The same turns and mirrors carry the whole set onto itself, and each row onto the other rows of its family. Which rows share a family with each named row? Give them in list order.
These 40 rows form 5 families of 8 rows each.
Z921: [  0 -10   4  21   0  19 -11  16   1  -3   1 -11  20   5   7   9   6 -14
   7  -7   3   0  -9  -8]
Z526: [-19  19  14  15   2   2   1   6  -3   9 -12 -13  11  11   6  15   0  -2
 -23  -3   0   8  -2  -8]
Z965: [-12   8  14  18   1 -12   2   3   5  -2   9 -13  18   3 -14  15   2  10
 -15   7   1  12   8   2]
Z641: [ -4  11  15  -4   3   1  15  -2   2   5   2  -7   8   7 -10   8   1  -1
  -7  13  -3   5 -13  -2]
Z427: [ 10   0  21  21   5   2 -10   3   9   1   3  -6  17  -4   8   4  12 -26
   3   4  18  -2  10  -4]
Z700: [ -1  17  14  16 -10   8 -17  -2   8  -1   7 -24  11   1   3   7   7 -22
   7  -1   3  -7   6  18]
Z557: [  4  -6   5   6   0  13 -16   9  12   7   0 -18  18   6  16   6  13 -16
   9   1  -1   3  -6   2]
Z46: [ -6   9  16   1 -11  -8   4  11  -3  -5 -11 -15   1   6  -8   6  -7  -2
 -19   5  -1   5  -9  -4]
Z667: [  2  19  11   8   3   2  -1  -1   3   2  -4  -7   3  10  12  19  -3  -7
 -26  -8  -2   5 -12  -4]
Z966: [  4  10  21  23   1  -4   3  15   3   3  -8 -14   5   6  -9  10   9  10
 -14  10   6   9   7  -7]
Z179: [ -2   8  13  15   0  -3  -3  22  16   9 -13 -17  10   0  -7  11   6   4
 -21 -10  -5   5  -3   3]
Z186: [  0  -5   6   2   7   8  -5  19   4   0   3 -16  19   9  14  -1  -5 -15
  12  -3   7   7  -2  -6]
Z824: [  1  11  20  12 -19   1 -17   7   7   9  -2  -2   3   1   4  -2   2 -19
   3   3   9   2  12  15]
Z43: [-18  17   2  18  -9  -3   9  10  10   2  -5 -18  12  -7  -3  10   6  -3
 -15 -10  -8  15  -9   1]
Z926: [  4  11  14  14   2  -5  -6  -6   0  -4  11 -11  15  -9   9   5  -2 -24
  15  -7  16   6   0   3]
Z239: [  5   9  13  13 -16  16 -12   7   7  -4   1 -12  -1  -9  -1  -7   6 -24
   5  -1   8  -3   1  11]
Z734: [ -7  23  13   2   3  -7  10  -1  11   5  -1 -10   6   4  13   7   0 -15
 -23   2   4  14   1  -3]
Z109: [ -1  16  11  20   0   2  -1   9  15   6  -4 -15  15  -7   5  17  18  -2
 -19 -10  -3  20  -6  -1]
Z211: [ -4  11   8   2 -15   7  -8  -1  -2  -7   3  -9  18 -15  10   5   7 -18
  10   1   4   3  -1  15]
Z685: [-10  18   8  14  -3   3   3   7  10   0   7 -24  13 -16   2   8   3  -1
 -23 -15   4  14   6  -2]
Z882: [ -5  21  14  13   4  -4  14   7  -4  -5  -3  -4   8   3   5  12  -8  -8
 -22  -6   7  11  -2 -11]
Z780: [ -4   0  15  15  -1  -9   4  13   7  -3   3  -2   6  -7 -18   2  -3   7
 -15   1   6  15   1  -3]
Z47: [ 14  -4   3   5  -1  11   0  10   9  -9   8  -7  15  -2  17   3   8 -22
   8   3   6   6  -4  -3]
Z559: [ -4  10   5   5  -3  10 -14   4  -4 -12  17  -8  25   2   8  10   8 -23
   1   9  -1   2  10   2]
Z343: [-14  15   8  18 -17   4  -9   5   4  -3  -3 -10  15  -8  -3  -5   5 -20
   6   4   6  -7  11  15]
Z160: [  2   5   6  15 -11  15 -23  16  -3 -12   3 -13   7   7  18   5  -2  -9
  -4  -2   9   4  12   4]
Z738: [  8   4  10  15 -12   2  -2  -2   3   4   4 -12  18  -7   4   8   6 -36
   2  -3   6  -7   5  -3]
Z769: [  3  -2  16  25   0  -7  -8   6  11   3  -5  -2  14   5  -3   5   9 -28
  12   4   6  -2  -5   4]
Z797: [ -4   4   3  20   3  -1   3   5  10   2 -10  -5   3  10  -1  12  -8  -5
 -31  -6   5   3   0   0]
Z880: [-11   9  27  -3  -4   2  10  12  11  -4   4 -12   6   6  -2   0  -4   6
 -13   5   2  10 -10  -2]
Z972: [ -3   8   9  15   5   1   5   5   1 -15   8 -24  14  -8 -17  13   4  10
  -9   2   1   6  -4   0]
Z131: [ 10   8  -5  14  -2  11 -21   1  -9  -3   5 -10   7   8   5  12  -1 -17
   2   3   4  -2   8   8]
Z936: [  0   4  23   4 -10   6   4  -2   4  -5   7 -11  -9   6  -8   8  -4  -1
 -18   8   0   3 -11   0]
Z876: [ -3   2  13  20   1  -6   4   7   2   1  -8  -9  20  -9  10   1   3 -27
  11  -4  14  -3   3  -5]
Z274: [-20  11  11  26   8   0   1  13  18  -1  -2 -12  10  -1   0   5   9   4
 -17  -4   3  20  -3   0]
Z455: [  8  10   8   8   3  19 -15   4   2  -2  15  -8  14   4  12   8   4  -4
  11   2   8   3   8  12]
Z360: [ -5  11   0   7  -2  12 -19  12  -1  -7  12 -10  16  13   0   0  -6  -9
   3   6   6   2  14  10]
Z435: [ -8   3  13  17 -10  10  11   7   9   3  -9 -10  -7   9  -1  -1   1   4
 -18   8   6   8  -6  -5]
Z196: [  3   3  20  23  -5  -1   3   4   9  -4  10 -14   7  -8 -16  13  14   3
 -15   8   4  16   4  -1]
Z442: [ -4   7  14   4   1  10  -9   7  10   0  21 -18  16   3   8   0   5 -26
  12  -4   2   7  -5  -5]

The rest of the family of Z738: Z526, Z700, Z46, Z780, Z47, Z274, Z455
The rest of the family of Z824: Z921, Z641, Z734, Z685, Z160, Z769, Z972
The rest of the family of Z131: Z965, Z427, Z557, Z43, Z239, Z882, Z880
The rest of the family of Z435: Z966, Z179, Z926, Z211, Z559, Z797, Z442

The same turns and mirrors carry the whole set onto itself, and each row onto the other rows of its family. Which rows share a family with each named row? Give them in list order.
These 32 rows form 4 families of 8 rows each.
Z302: [-11  -9  -3 -16  -5  -6   0   1]
Z170: [-23   0   3  -3   9  -7  13  -8]
Z567: [-5 13  6 10  9  6 -7 -1]
Z884: [-11   3   3 -12 -10 -16  -7   1]
Z382: [-12  -3   3  -3  17  -8  10 -12]
Z275: [-10  -1   2  -3 -11 -14  -7  11]
Z831: [-18   6  -3  -6  11 -17  -2  -9]
Z599: [ 2  3 16 -2 -5  9  0 -4]
Z771: [-10  16   7   4  13   2  -4 -11]
Z774: [-4  8 11  7 -5  6 -8  6]
Z987: [-15  -4  -5 -13  -4  -9  -7   7]
Z998: [ -1  12  12  -2  -8   2 -11  -1]
Z268: [-27   5   1   1  10 -10   6  -2]
Z989: [  7   5   7  -1  -3  -2 -11   8]
Z866: [-12   9   3  10  17   2  -2  -3]
Z836: [ 2 -4 12  4 -6  7  1  6]
Z93: [ -7 -12   2  -6  -8 -11   5   8]
Z649: [-17   0  -3  -4  -4 -20  -4   6]
Z803: [-6  0  8  9 16  7  7 -4]
Z546: [ -5   5   7   0 -12  -2 -11   9]
Z473: [-13  -6  -1  -9   9 -16   8 -10]
Z564: [ -4  -7   7 -12 -12 -11   2   0]
Z549: [ 0  3 13  2  8 10  3 -9]
Z920: [ -7   4   8   1  16   4   6 -14]
Z714: [-11 -10   2 -12  -4 -16   7  -3]
Z508: [11  0  8 -5 -5  0 -4  2]
Z981: [-4 14 12 13 11 -3  2 -2]
Z665: [-1  9 13  8 10 -1  9 -8]
Z644: [-18   7  -3   5  17 -12   0  -4]
Z875: [-15  -9  -3  -1  13 -11  11  -2]
Z663: [-19   0  -6   0  10 -18   0   1]
Z573: [  1  -4  12  -8 -12   2   0   1]

The rest of the family of Z884: Z831, Z771, Z998, Z836, Z93, Z803, Z875
The rest of the family of Z275: Z599, Z774, Z866, Z473, Z564, Z920, Z663

The same turns and mirrors carry the whole set onto itself, and each row onto the other rows of its family. Which rows share a family with each named row? Give them in list order.
These 16 rows form 4 families of 4 rows each.
Z551: [-11   4  -5  -9  19 -11  -1  -9   3   1 -13  -2  20  -4]
Z680: [  2  -3  -2  -3   0   1  -6  -3  13 -15 -12 -15  -3 -15]
Z964: [  4  -2  -2  -3   4   4  -5  -5  11 -19 -17 -13   6 -11]
Z870: [  9  -1  -3  -5  -3   4  -3  -7   2 -13  -9 -14   4 -16]
Z460: [ -2 -13  -3   4   5  10   9   6  16   2  -1   8  -5   7]
Z816: [ -3   2 -15   6  14  14  -4  -8  -4  16  -3   1  -6   0]
Z735: [ -4 -14   4   2   8   3   6  -1  10   1  -1  16  -4  11]
Z27: [ -7 -15   7   2   7   2   7   4  13   3  -7  14  -6   5]
Z467: [-11   4 -10 -12  20  -9   2  -8   1   0  -5  -3  16  -9]
Z65: [  4  -3  -5  -5   4   4  -1  -2  11 -21  -9 -13   3 -14]
Z602: [ -6   0  -1 -14   9 -12   5  -7   0   2  -3   0  20  -7]
Z142: [ -1 -14   1   4   9   2   3   0  16   1 -10  16  -3  10]
Z873: [  2  -1  -8   7   9  14 -10 -15  -8   8  -5   3 -11   2]
Z531: [ -3  -1  -7   7  12  13 -10 -12  -7  13 -11   2 -12  -4]
Z562: [  2   0 -12   9  14  11 -12 -14  -4  10 -13   5  -9   1]
Z583: [-13   3  -5 -11  17 -15  -2  -7   4   6  -7  -4  13  -7]

The rest of the family of Z467: Z735, Z65, Z873
The rest of the family of Z142: Z551, Z964, Z562
The rest of the family of Z27: Z680, Z531, Z583

